In the rows, zero is written as 128.
Rotation paths and how fast each direction turns (degrees each step):
Each turn is a multiple of 5 degrees from 10 to 175, or 0.
Each row of a path follows its step; steps can be skipped.
path 1
step 1: [132 144 134 117 123 122 125 136 131 126 117 129 125 126 139 123 126 130
 125 136 129 130 129 143 133 144 147 128 129 133 136 115 126 134 134 126
 118 137 123 133 123 121 126 131 127 135 132 126]
step 2: [124 139 146 133 109 121 130 130 118 139 119 128 120 128 140 125 138 119
 124 130 128 130 120 123 120 120 125 123 131 136 133 129 127 127 132 126
 115 137 130 126 126 126 125 119 119 135 137 127]
step 5: [140 138 147 126 117 130 127 132 117 132 123 135 122 123 119 128 137 123
 142 133 143 132 122 135 127 138 122 134 121 127 120 126 122 131 131 123
 124 127 130 124 134 130 131 112 120 131 130 130]
step 7: [135 143 121 127 129 121 120 132 133 133 126 131 124 135 122 124 131 131
 127 129 134 132 120 140 128 128 126 126 145 117 133 129 130 136 136 123
 125 127 121 130 130 131 110 113 115 140 133 125]
step 9: [129 143 130 122 121 131 120 145 134 140 115 136 131 119 122 124 126 144
 130 139 131 118 129 122 123 130 125 126 132 121 137 114 125 133 128 134
 132 135 126 131 123 128 126 130 126 128 130 117]
step 12: [136 137 130 129 123 123 118 134 131 140 137 121 125 107 139 121 119 134
 119 127 131 118 128 130 126 132 124 137 136 132 126 112 134 133 133 125
 126 137 136 125 131 121 128 123 123 130 138 127]
step 14: [131 125 130 120 130 133 120 132 116 138 120 122 118 115 125 143 127 133
 133 136 134 112 132 132 125 127 140 132 126 132 135 129 133 138 137 130
 127 125 128 130 141 120 128 119 117 139 123 136]
step 16: [129 125 130 120 134 122 121 133 128 139 130 133 125 128 120 118 135 135
 135 126 129 123 122 115 117 127 131 123 124 126 124 131 131 133 143 118
 130 130 131 131 133 130 135 107 123 129 142 142]
[128 128 131 129 125 130 127 126 124 127 130 130 128 124 127 125 128 129
 128 126 127 126 128 126 127 129 125 128 130 130 131 129 128 127 127 126
 129 129 129 128 125 128 130 127 132 129 129 124] => 110
[126 129 126 128 133 127 127 129 128 129 129 129 124 129 130 123 130 129
 130 126 128 130 127 129 127 132 129 126 130 129 128 127 128 126 130 126
 128 128 124 125 124 127 127 128 128 128 127 129] => 125
[130 129 128 127 127 129 123 126 129 126 132 126 130 130 128 132 130 126
 129 125 128 128 129 129 130 129 130 132 128 127 129 126 127 127 130 127
 129 128 129 129 124 126 124 128 130 128 129 130] => 100
[130 126 127 125 131 128 126 130 129 130 130 127 128 126 128 127 126 127
 128 127 132 129 126 130 131 129 127 130 125 126 132 129 128 127 128 125
 125 129 129 128 129 129 131 125 128 130 126 127] => 160
path 2
step 0: [135 132 133 136 122 134 127 128 124 133 124 129 134 125 131 148 135 116
 131 114 127 129 131 123 125 132 121 132 119 126 115 125 134 121 123 124
 132 124 130 116 128 134 129 128 135 126 142 118]
step 9: [139 136 123 125 140 123 113 125 120 129 133 120 134 127 119 131 123 124
 126 135 125 133 125 132 114 117 125 122 127 110 123 120 133 132 133 123
 114 126 129 123 128 129 132 133 134 128 130 121]
step 10: [129 134 120 115 135 118 119 128 130 133 129 125 126 120 128 132 132 135
 123 118 134 123 136 122 132 143 121 136 137 129 127 132 125 124 126 131
 123 136 123 129 122 146 127 124 119 121 136 136]
step 11: [144 123 125 127 116 122 132 130 130 121 130 136 144 126 116 131 126 125
 127 124 141 133 119 129 136 123 127 139 131 131 125 135 126 124 134 126
 140 124 139 126 131 124 140 123 123 136 129 134]
step 12: [136 123 113 116 138 128 138 133 121 126 136 134 124 132 134 135 122 135
 144 140 116 126 122 117 115 126 122 128 126 127 127 118 125 124 123 130
 129 124 135 126 130 123 127 125 120 127 125 120]
step 14: [132 127 135 135 133 138 116 131 125 127 131 124 129 137 127 120 140 123
 127 132 126 121 122 136 118 127 136 133 139 131 125 128 130 136 137 122
 134 134 135 123 139 116 134 127 124 146 125 136]
step 15: [131 124 126 127 132 124 124 130 129 134 122 129 121 122 137 118 133 135
 140 138 132 125 132 135 123 121 140 132 142 121 131 115 123 126 107 132
 119 123 120 131 119 131 129 127 131 128 133 127]
step 16: [116 121 125 121 120 119 116 121 119 129 108 137 125 124 125 117 131 122
 123 125 130 142 122 131 134 132 129 124 122 123 127 137 136 124 124 119
 132 131 130 121 130 130 135 130 126 119 131 134]
[123 128 128 129 127 128 130 131 130 126 125 128 126 128 129 128 126 130
 129 127 129 126 129 127 129 129 129 127 127 126 125 132 127 128 129 129
 127 130 131 128 126 131 133 131 125 128 130 130] => 130
[128 128 133 126 131 126 128 128 130 129 126 131 129 127 127 130 127 128
 127 125 127 128 131 127 131 130 132 127 130 128 128 129 127 124 124 128
 131 127 126 126 129 127 127 130 128 129 130 125] => 140
[127 129 132 126 125 129 127 129 126 129 128 126 129 128 123 129 126 125
 127 130 124 128 123 130 130 126 126 130 127 129 127 127 128 126 127 130
 127 129 127 129 131 126 130 130 126 131 130 129] => 135
